Each path below is one point turned by a fixed rotation once a step. After each direction that follows a path, write how fast that rotation turns it, in deg/step (0 if it stays still).
Each turn is a multiple of 5 degrees from 10 to 175, or 0.

[-16 -36  -7 -20  -5 -34  -2  29   7 -11  -4 -31  10 -28  11 -18 -30]
[-18 -35  -5 -19 -23 -22  15  20   9   3 -11 -25   3 -41   1 -13 -36]
[ -5 -31   3  -8 -32 -28  31   2   7   8   1 -26   4 -48   6   1 -28]
[ 10 -25  12  -4 -23 -44  34  -3  -8   1   3 -32  12 -38  18  -1 -19]
[  8 -24  18 -20 -20 -50  30  16 -12  -2  -7 -28  22 -12  20 -14 -17]
[-11 -21  14 -34 -31 -50  22  20   1   7  -6 -15  24   0  13 -12 -17]
[-20 -21   5 -31 -35 -50   6  16  20   6  14 -14  20 -13  13   6 -15]
[-15 -28  -1 -16 -14 -52  -7  16  18  -3  21 -29  13 -27  19   6 -15]
[-13 -36  -7 -13  -2 -40  -5  26   6 -14   3 -38   7 -35  15 -12 -26]
[-15 -35  -6 -18 -15 -24  15  25   5  -2 -18 -30   6 -38   4 -20 -36]
[-11 -31   4 -14 -34 -22  33   7   5  12 -10 -22   3 -45   5  -4 -34]
[  6 -26  12  -7 -29 -39  37  -5  -2   5   7 -29  12 -38  15   3 -17]
[  9 -23  17 -14 -19 -51  30   7 -10  -3   2 -30  22 -17  24  -7 -14]
[ -3 -23  14 -31 -21 -53  17  22  -2   0  -7 -19  27   1  21 -17 -18]
[ -3  -2   1  -9   5   6   1  14  -7  -3 -20   1   3  12  -4 -20  -7]  85
[-14  -4 -12  -4   7  -1 -25  12  13  -6   8   0  -2  -1  -1   1  -2]  45

[  7 -29   7 -14  34 -31  -8   9  34  38  11 -11  -7  36  13 -13  18]
[  7 -36  15   7   7 -24 -14  30  -8  26  10   4  13  34  28 -19  39]
[  4 -23 -24   5  35 -14 -11  23  -7  21  29 -12  -2  33   1 -37  27]
[  6 -17  -2 -39  12 -18  -2  34  13  22  11  -5 -21  34  19 -31  26]
[ 22 -35  -9  -8  20 -26 -32  12   2  12 -16  -5 -11  19  27 -33  40]
[  8 -32 -25   8  27 -36   4  15  11  18  -4 -12 -18  48   5 -10  28]
[ -6 -27   1   1   2 -23   7  46 -20   5   1  -7 -17  32  17 -23  47]
[  2 -23 -18  -8  40 -17 -12  25  -7   0   0 -30 -27   7  -2 -39  39]
[ -2 -25   9 -23  25 -31   8  23  24  14 -17 -24 -36  22  13 -13  32]
[  1 -40  16  18  22 -31 -13  15  -5   8 -17 -18  -6   9  16 -12  50]
[-16 -25  -2  17  40 -29   9  22  -1  18  17 -32 -13  25 -13 -16  33]
[-16 -18  33 -20  18 -16   4  43  -4  19  16 -22 -15   9  12 -27  42]
[  6 -29  12  -7  45 -20 -31   7  13  22   5 -25  -6  -5   8 -34  37]
[ -4 -31  17  -5  31 -35   1  12  29  38  10 -13  -8  35  11  -4  22]
[ -5   4  -8  -6   8  -4  15  -1  15   7   6  -4  -9  15 -11   8 -14]  140
[ 10  -1   5 -17   4  -2 -11 -11  19   1 -15  -1  -8  -9   8  -1  -3]  85
[ -9  -1   5   6   3  -5  11   3  -3 -14 -15 -14 -15 -11  -8   6   8]  25
[  9   2  -4   9 -19  -9  10   0   3   9   1   0  -1 -18  -5  -9 -15]  0

[ -4  20   1   7  12 -30 -32  29 -26 -19  18 -11   0  35   6 -12  28]
[ -1  32 -11  19   6 -19 -31  36  35  -2  -4 -20   7 -10 -33   2 -12]
[-17   5  -1 -25  -1 -36 -29  -1  18 -10  15 -32 -14  40  10   4  16]
[-21  25  -4  14  38 -15 -28  12 -20  -3 -10 -41  -5 -11 -25  -5  -8]
[-23   6  -4  -3 -29 -30 -16  32  10  -4  30 -23 -28  12   1 -20 -17]
[  4  20   0 -24   5 -12 -43  -5  -6   7 -15 -43 -19  -8  -7  21 -22]
[-11   4  14  -7   5 -12 -29  37 -34  -3  29 -15 -35   8  -1 -19  20]
[ 25  37 -11  -8 -16 -26 -32  34   0  -3  -2 -10  -3 -22 -18   6 -28]
[ 12  12  21 -22  -6 -10 -47  17  12  -8  10 -17 -28  34   8   8  29]
[ 10  27 -19   8  32 -28 -38  32 -22  -1   4 -17  23  -6 -18   5   5]
[-11  25   2  -2 -12 -31 -14  33  42 -22  10 -11 -20  18 -15 -16   9]
[  0  21 -12  -1   9 -26 -43  -7   1   3  -7 -48  13  22  -1  25 -10]
[-42  -1   7   2  28 -15 -24  35   5  -4  18 -25 -28   5 -14 -22  11]
[ -4  27 -19 -10 -21 -43 -13   5  -5  -5   6 -39  -4  -9  -8  -4 -36]
[-11   7 -14  -4  -5  10 -22 -12   2  -6  10  10   2  -3  -4  -8  -1]  0
[ 12  13  -5   5   3   2   0 -10  -3  13  -2 -11  12 -16 -15   8  -5]  175
[  7   9   6 -15  -7  -2   0 -22   5  -9 -12  -7  -7  10   6   7   3]  125

[ -8  35  21  11  -1  -3   1  42  -9 -30 -17 -42 -17   2  18   6  23]
[ 24  35  46   1  25   0 -11  20  -6 -10  -4   1 -20 -12  11  36  25]
[  4  36  37  10 -13 -22  17  25   2 -27 -33  16 -20  20  23  15   5]
[ 24  33  17   5  17 -10   8  27   0 -21  14 -21 -36  17  37  26  -9]
[  2  34  27  11  -9   2   0  37  -2 -28 -20 -44 -16  -1  13   9  28]
[ 19  37  42   0  27  -8  -6  18  -6  -8 -10   5 -24 -16  18  39  26]
[  2  34  37  15 -15 -13  10  23  -3 -27 -28  11 -20  29  22  17  -4]
[ 27  27  20  -2  16 -11  13  34   1 -25  20 -22 -34  14  35  20  -5]
[  9  39  27  15 -12   2  -1  26   3 -24 -23 -40 -20  -6   9   6  31]
[  6  36  35  -1  30 -16  -4  20  -5  -7 -16   9 -25 -11  22  42  19]
[  7  32  42  19 -13  -6   5  26  -7 -30 -23   4 -18  37  22  17  -7]
[ 27  29  19  -9  16 -13  16  38   0 -31  19 -24 -28   6  33  15   6]
[ 14  41  32  18 -11  -2  -5  17   8 -18 -28 -33 -24  -7  12  10  31]
[ -4  37  32   1  34 -19  -3  22 -11 -10 -18   8 -24  -6  25  39  13]
[ -3 -15   7 -10  -1  -6 -12  -1  10 -11  -3  -5  -4  12  13  11  15]  0
[-20  -1  -7 -11   1 -12  14  14  -5  -7  -6   3   5  -5   4  -9   7]  175

[-12  -3   5   1  -6  45  -2  12 -19  20  11   2 -46  12  44 -10  -7]
[  7 -11  24 -17 -11  -1  -2  -8 -39  23 -31  16  -3 -37  40  12 -11]
[  0  28  21  -1 -22 -17 -11  19   0  25  16 -15 -42 -45  10  -2   1]
[  2  -3  -4  39 -33  36  -3  27 -14   5 -21 -10 -22 -18  27 -21   3]
[ 23  -7  24   1  13 -10  -6   1  -3 -24 -34   8 -29 -37  47   1   8]
[-20   7  45  -7  -3   4  -3  14   1  17  12 -23 -46   9  40 -14 -10]
[-11 -16  13  -3 -27  38  -7  -8 -43  20 -25  18 -29 -17  16 -11 -13]
[ 19  21   3 -21 -10 -10 -19   2  -2  23  -6   7 -24 -51  38  12  15]
[-11   7  22  39 -32  -3  14  21  -2  23  11 -27 -17 -29  33 -20  -6]
[ 12  -9  10  23  -1  24   0  19 -29 -25 -25  16 -47 -31  12  -7  -4]
[ 10  12  28 -25  12   5 -24  27   3   4 -16 -19 -26  -2  56   6   6]
[-29 -12  42   2 -33   4  -6 -21 -17  24 -16 -17 -27 -11  20 -27 -11]
[  8   2 -11 -15 -20  23  -8  -6 -15  14   1  28 -55 -38  21  -5  11]
[  4   6   9  14 -11   3   5  26  -4  30   2  -8   5 -32  67   7   5]
[  4  13  -7  -5   0   5  -3  14  12  10  15 -12  -5  14  10   0   2]  140
[ 10   2 -14  14  -1   6   0 -13 -14   3  -3  -9 -15  11  -6   1  -9]  125

[ -6 -13  -2  22 -12  18  -2 -37 -27  26  -5  -2 -51 -32   3   7  21]
[ 18 -22 -27  10 -36  -7 -20 -25 -20  23   7  -3 -20 -43  19  19  15]
[ -3 -46 -30  -8 -33  -5   1  -3 -31   2   7  13  -1 -40 -10  -1  32]
[ -8 -44   9  -3 -31  22  -2  23 -28  20  -4 -11 -21 -37  -6 -13  26]
[ -6 -53   1  -8 -14   3 -36  10  -7  22 -21 -16 -38 -18  14  10  14]
[-27 -40 -42   7   7   1 -30 -16  -9  27 -10 -13 -30 -23  -8 -11  18]
[-13  -9 -53  11 -22  27 -11  16  -7  31   1  -4 -24 -39 -13   3   5]
[-14 -24 -32  -4 -31  23   6  11 -13   7 -11  28 -44 -20  -2  32  16]
[-12 -25   3  14 -12  20  11 -30 -32  16 -11  12 -55 -24  -4  10  28]
[ 18 -17  -6  21 -28   3 -18 -31 -22  31   5  -8 -31 -42  19  12  17]
[  6 -46 -36  -6 -33 -16 -12 -10 -23   7   9   6   0 -39   2   6  26]
[-10 -44  -7  -5 -28  19   4  21 -30  12   4  -6  -8 -41 -15 -20  28]
[ -9 -48   9  -7 -22  17 -27  28 -11  24 -20 -14 -38 -22   9   6  14]
[-25 -47 -27   0   8  -1 -30 -17  -6  25 -19 -10 -40 -14  -1   3  17]
[  1  18  -9   8  -1   8  12 -14  -1  -1   1  14 -13   1   0  15  -1]  45
[16 -4  0 -1 17  9  8  2 18 -4  8 -6  2 -2  0  7 16]  0
[  4 -11  -8 -10  -5 -14  -9   2   9  -9  -6  11  -1   8  10  19  -3]  130

[ -3   7  15   8 -37 -12  -9 -10 -39   5  22 -10  32  -5   0 -29 -37]
[  7 -12  30  28 -12  20  -9 -11 -44 -36  15  18  -9  15  22 -16   8]
[ 20  -2  23  10 -12 -36 -32  26 -36  12 -22  28  -1  18  13  -6   8]
[  9  11  30  24  -7 -27  -7 -21 -42  17   7 -13  33 -24   1  -9 -17]
[  8 -16  58  31  -5  22   1   0 -23 -24  18  11  13  18  -2   2   4]
[-11 -34  18  12 -36 -20 -34  24 -21  12 -10  27  16  16   6  -1  -4]
[-23 -10  20  21 -10 -29 -15 -34 -45  16   7 -21   7 -18  21  -6   0]
[  0   1  59  38  11  10  14   0 -22  11   1  13  -5  28  22  -4  16]
[ 19 -22  19  25 -38 -11 -20  16  -6  45 -10  19  25  11  -2  -3   7]
[ -7 -14  26  11 -34 -15 -21 -38 -21  12  28 -35  10   7   2 -10  -1]
[-16  -3  39  19 -15  17   5   6 -21   4  11   7 -18  47  31 -26  -3]
[ 23 -13  -3  25 -37 -10 -13   2 -27  38 -16  23  -4  -1  24 -24  17]
[ 28  15  29  10 -15 -25 -19 -33 -32  17  21 -28   3  11  -8 -12  14]
[ 10  19  44  17 -23  18   1  18 -16   0  18   8  14  39   8 -20 -25]
[ 20  17 -12  -8  -8   3  -2   1  -8 -10   5   1  -6   4  -2 -16  -5]  25
[  6  -4  15  -4  10   0  -2  -9   2 -18   6  -9 -12  11  -4   3  15]  130

[  7 -37   5  19  10  48  21 -13 -22 -24  13  -6   6  22  30 -15 -27]
[ -6 -18  17   7 -12  25  29 -23  34 -39 -13  16  37   7  13   0 -29]
[-28 -18  14  -8 -10  25  -7 -39  -4 -30 -11  21  -3   8  -7 -48 -23]
[  5 -24   4  19  -3  47  11 -19 -32 -19  -4 -10   1  24  28 -15 -37]
[  7 -32  13   8  -1  20  35 -24  24 -37 -23  12  32  20  12   2 -21]
[-31 -24  17  -5  -1  27   1 -32  11 -33  10  21   7   3  -6 -44 -21]
[ -7  -5   3  16 -16  46   4 -22 -28 -18  -7  -2   1  19  30 -20 -45]
[ 17 -36  16   5  -6  18  29 -29   9 -36 -38   6  21  24  11  -1 -16]
[-26 -42  17  -3  10  26  10 -23  10 -32  20  17  16   7  -6 -35 -19]
[-13  11   3  15 -15  50   8 -26  -7 -20   1   7   9  10  26 -19 -50]
[ 13 -25  19   6 -20  18  19 -35  -3 -37 -47   7   8  18  15 -12 -17]
[-21 -57  16  -1  15  23   9 -15  -5 -34  11   8  19  19  -5 -29 -18]
[-11   6  -3  16  -1  49  19 -21  10 -20  14   9  15  15  21 -19 -51]
[  8 -12  21   1 -26  26  15 -41   6 -34 -40  11   1   3  16 -22 -14]
[ 20   7  -3   6   0  13   9  -5  -1   7  -1  -4 -15  -4  19  -2   5]  115
[ -8 -11   4   2   0  10  -8  12 -17   1  22  -5  -3  -8   6  -5   1]  125

[ 19 -40  -4   2  27  10 -20 -16 -12 -51  -3  12 -24  20 -19 -10  -9]
[ 27 -27  10  -3  13  -2 -33   2 -31 -47   4   3 -24   8 -24 -23 -11]
[ 25 -27   6   0  -6 -13 -50  -4 -14 -45   5  11 -18 -17 -35  -7  -4]
[ 19 -56  -4  -1  -9 -10 -32 -20   4 -40  15  18 -17 -11 -18   3   5]
[ 39 -56  -3  -9   1 -16  -9  -7  -3 -42  14   4 -31   5  -6  -7  10]
[ 45 -34  -7  -6  15 -22 -13  11  -3 -48 -10  -4 -37   0 -16  -1   7]
[ 25 -31 -13   2  29  -1 -30  -7   4 -50 -20   8 -31   0 -29   8  -5]
[ 16 -42  -1   3  24  13 -28 -20 -14 -48   2  16 -22  15 -24  -9 -13]
[ 28 -35  12  -4   6  -3 -35  -4 -32 -46  14   4 -21   8 -22 -26  -9]
[ 31 -32   7  -3  -9 -22 -45   1 -14 -40   8   6 -20 -19 -31  -7   0]
[ 24 -53  -7  -3  -9 -16 -27 -16   9 -39   8  16 -20 -15 -19   9   8]
[ 36 -57  -7  -8   9 -12  -5 -11   1 -43   8   6 -31  11  -5  -3   8]
[ 44 -31  -5  -6  25 -12 -13   8  -8 -47 -10  -3 -38   9 -16  -6   2]
[ 27 -24  -9   6  29  -2 -34  -3  -2 -51 -19   9 -27  -2 -36   3  -9]
[ -2  -7   7  -3 -24  -9  -9  -3  -4   5  17   2   7 -12   1  -4   4]  55
[ 14  14   6  -4  -1 -12   0  20 -13   0  -3 -14  -5  -1  -1  -9   1]  100

[  3  11  23  -6 -30  -9 -34 -12  10 -16 -44  15 -14 -23 -21 -13 -20]
[ 26  22 -11 -22 -14  -1  -8  -1   0 -25 -10   3 -18 -30 -48   7 -27]
[ 30  -8 -16 -21   5  -6 -10  25   4 -10  31   4  12 -16 -43  36 -13]
[  2 -38  21  -4  -7 -13 -19  31  10   4  26  27  28  -3 -16  32   1]
[-15 -27  40  -3 -25 -11 -13   7   6   0  -9  55  10  -9  -2  -4   5]
[ -1   6  13 -17 -22   2 -11 -16  12 -12 -22  47 -22 -34 -23 -27   6]
[ 22  19 -16 -16  -1   9 -29  -8  24  -6   0   6 -19 -40 -45  -7   2]
[ 32   0  -1  -5  -5  -6 -45  11  16   9  17 -20  14 -18 -40  27 -10]
[ 18 -17  31   1 -22 -22 -26  20  -7  -3   4   8  33   1 -22  26 -26]
[  0 -20  23  -9 -20 -25   6  19 -18 -26 -15  50  14  -8 -18   1 -16]
[ -2 -13  -9 -23  -2   0   7  13  13 -24 -11  57 -19 -29 -23  -8   8]
[  4 -13 -11 -21  -2  15 -28  -2  46   5  10  19 -24 -34 -25  11  19]
[  9  -1  25  -6 -29   7 -48 -13  25  23  20  -4   4 -20 -26  20   1]
[ 20  15  36   1 -31 -15 -31  -3 -19   2   5  12  28 -11 -33  -4 -20]
[ -7  -1  13  14  -8 -13 -13   6  11  -2  14  -9   2   5  10   8   6]  80
[ -3   6   6  -6   5  15  -3  -6   8 -17   2 -13 -19  -9  -1   8  -3]  70

[ 29  20  -3  -6 -22 -48 -35 -10  -4 -29  -1  21  -1  11  14 -20  -5]
[  3  11  33   2  -6 -39  33 -22  22 -14  12  33  -2 -18 -22  -8  16]
[  7   1   2 -35 -47   1  10 -37  -9  -5  15  -1  26  -5 -22  23  20]
[ 20   7  13 -39 -36  -5 -12  -1 -22 -20  11  13 -38  28   4 -22   3]
[ 23  30  23  25 -22 -44  -9 -16   9 -14  29  26   0   9  13   3 -18]
[  4  27 -13 -18 -31 -21  32 -17  27 -21   1  13  12 -21 -42  -1  10]
[ 18 -30   8 -39 -41 -17 -13 -19 -12  -7  13  10  15   7  -4 -15  35]
[  9  23  45 -26 -13 -23  -9 -19 -23  -3  10  30 -36  12   1   4 -13]
[ 10  40   4   9 -32 -14  23 -23  17 -43  27  -4  11  11   7  13  -8]
[ 21   9 -28 -12 -47 -11  -1  -2   6 -11  20  29  -7 -10 -36 -20  27]
[ 26 -17  41 -37 -27 -42 -11  -8   7  12   3  14  12   4  -3 -14  -5]
[ -9  29  19 -24  -9 -29   4 -43 -14 -38  -7  16 -16   1   4  23  -2]
[  7  19  10   6 -35   2  27  -9  -2 -30  48  10   2  17  -9  -5  34]
[ 40  17   2 -16 -53  -7 -18  -5  -2  19  11  23  -1  -8 -25  -9 -11]
[ 12   7  -2   1   8  -8   1 -18   0  10   5 -21  -9   3  -6  -9   7]  0

[ 12  21 -21   2   7  16 -15  23 -17   2   3   5  44  15  26  14 -40]
[-23  25 -20  11  12 -13   4  13 -30 -25  -4  25  17  32   3  16 -30]
[ -3  36 -35  -7  -1  -4 -15  31   3   9  -4  19  33  10  19 -11 -33]
[  0  10 -19   3   4   0  -6  20 -28  -5  -5   3  31  33  20  39 -36]
[-27  30 -28   3   1 -24  14  31  -4  -9  -9  31  21  22   7  -3 -32]
[  8  20 -28 -12 -12  -4 -23  36 -15  16  -7   8  35  22  23   9 -29]
[-20   9 -13  12   1 -16   8  27 -13  -5 -10  27  21  30   1  38 -35]
[ -9  24 -26  -5 -19 -17   2  39  -8  11  -9  26  35   9  12 -17 -25]
[ -1  12 -16   1 -18   2 -26  30 -22  13 -14  19  22  28   8  39 -25]
[-21  14  -9  17  -6 -13  17  34   0   1  -4  42  32   9   0  11 -37]
[  5  23 -16   1 -29  -3 -20  37 -36  12 -10  25  35  10   8  -4 -15]
[-16  16  -8  19  -4   5 -17  23  -5   6  -9  39  19  18  -5  39 -36]
[ -1  21  -6  17 -14   4  10  36 -18  -1   2  39  46  -3   9 -10 -32]
[ -3  26 -17   9 -17   7 -35  22 -39  -4  -9  28  18  19   0  17 -19]
[  1 -17 -18   5  -4   8   0  -6   2  -7 -21  -3   5   0  -8  -7  -9]  0
[  0 -13  11   8   6  -2  25  -1  -6 -11   8  -2  11  -1   1   7  -9]  130

[ -7  -5   9  31  -7  -7  19  28 -15  -9  12  23  -8  -9  -3 -56  10]
[ 21  12 -32  37  22   2  15   3  -4 -47   5  13 -21  -3  18 -18   7]
[-18   5 -13  40 -20 -20  -4   0  -3 -33 -15  14  13   1   4 -49 -12]
[-15  -5 -15   6  14 -18  28  26 -21 -49   2  -7 -15 -27  -4 -22 -12]
[-16  35  -2  13   7 -14  16  -4   7 -40  17  17   7  17  31 -34 -13]
[-16 -17   8  11 -11  -6   5  35  -6 -45  -3  44  -8 -15  11 -18  -7]
[-10   1 -18  21  27  -2  24  19 -21  -9  10  21 -22  20  28 -40  -8]
[ 14  11   3  38 -10   2  12  14   5 -34  12  32   0 -12   0 -41  20]
[ -1 -15 -42  35  13  -7   0   7 -13 -46 -21  12 -15  -2  15 -18 -13]
[-22  13  -1  24  -7 -23  21   7 -13 -22   3  -6   6  -9  -5 -59  -9]
[  1  15 -12   5  15  -8  22  14  -1 -68  12  10  -9 -21  11  -5  -3]
[-31   7  -3  17  -5 -13   4   9  -1 -29  -5  32   8  18  34 -34 -27]
[-10 -12  11   9   6  -3  27  43 -18 -26  13  27 -20 -18   2 -33   5]
[ 10  17 -20  35  21   4  15   2  -1 -29  13  25 -12  20  32 -31   6]
[ -6  11  -9   5   7  -2  -2 -13   1  11  -1  -4   3  22  15  -7  -9]  155
[12 -9  0 12  2 13 -3  7 -1 16  3 17 -8  7  4 -5 12]  55

[  7 -24 -11  -6 -11   1 -24  48 -26 -17  36 -22  13   2  19  -6 -10]
[-10 -21  -4  -4 -23  17 -23  35 -20  10  50  -2  -2  -3   1 -21 -32]
[-25  11  11  10 -20  31 -32  34 -22   6  35   9  18  10  13 -10 -13]
[ -3   2  -8   1   1  51 -33  31 -20 -17  28  -8  19  27  25  -4  -9]
[  6 -25 -24   2  -1  34 -21  47 -36 -17  15   2  -9  12   5 -16 -10]
[-15 -19   3  -1 -18  -1 -18  56 -40 -20  22  -4   9  -6  11 -15 -12]
[-22 -11   1 -15 -23  17 -35  32  -3 -14  43 -13  20  -4   8 -17 -24]
[ -7   3  -8   6 -16  35 -47  33  -6   7  38  13   8  14  -4 -13 -10]
[  7   2  -8  17  -4  28 -32  46 -36  -2  26  -3  17  22  23   6   4]
[  2 -25 -12  -5  -2  31  -9  35 -38 -13  33 -20   2   9  25  -7 -19]
[-27 -19  -2  -6 -19  24 -16  40 -35 -11  26   9  -7  -7   2 -27 -24]
[-34   4   6  -3 -17  20 -41  42 -13 -22  23   4  28   3   9 -15  -6]
[  8 -10 -19  -5  -6  31 -49  33  -1 -16  36  -2  15  18   4  -8  -5]
[ 15 -16 -18  12  -8  15 -31  51 -36   6  35   4  -3  16   6  -6  -4]
[ -8  12  13  13  -3 -13   0  13 -14   4 -10   9   6  -1   3   5  11]  125
[ 16   6 -11   6  11  10 -11   2   4  -4  -7   4   3  16  -1   8  16]  80
[-11   3   1   1   9  21  15  -5 -13  -8 -12   3  -5   4   9  -2  -3]  60
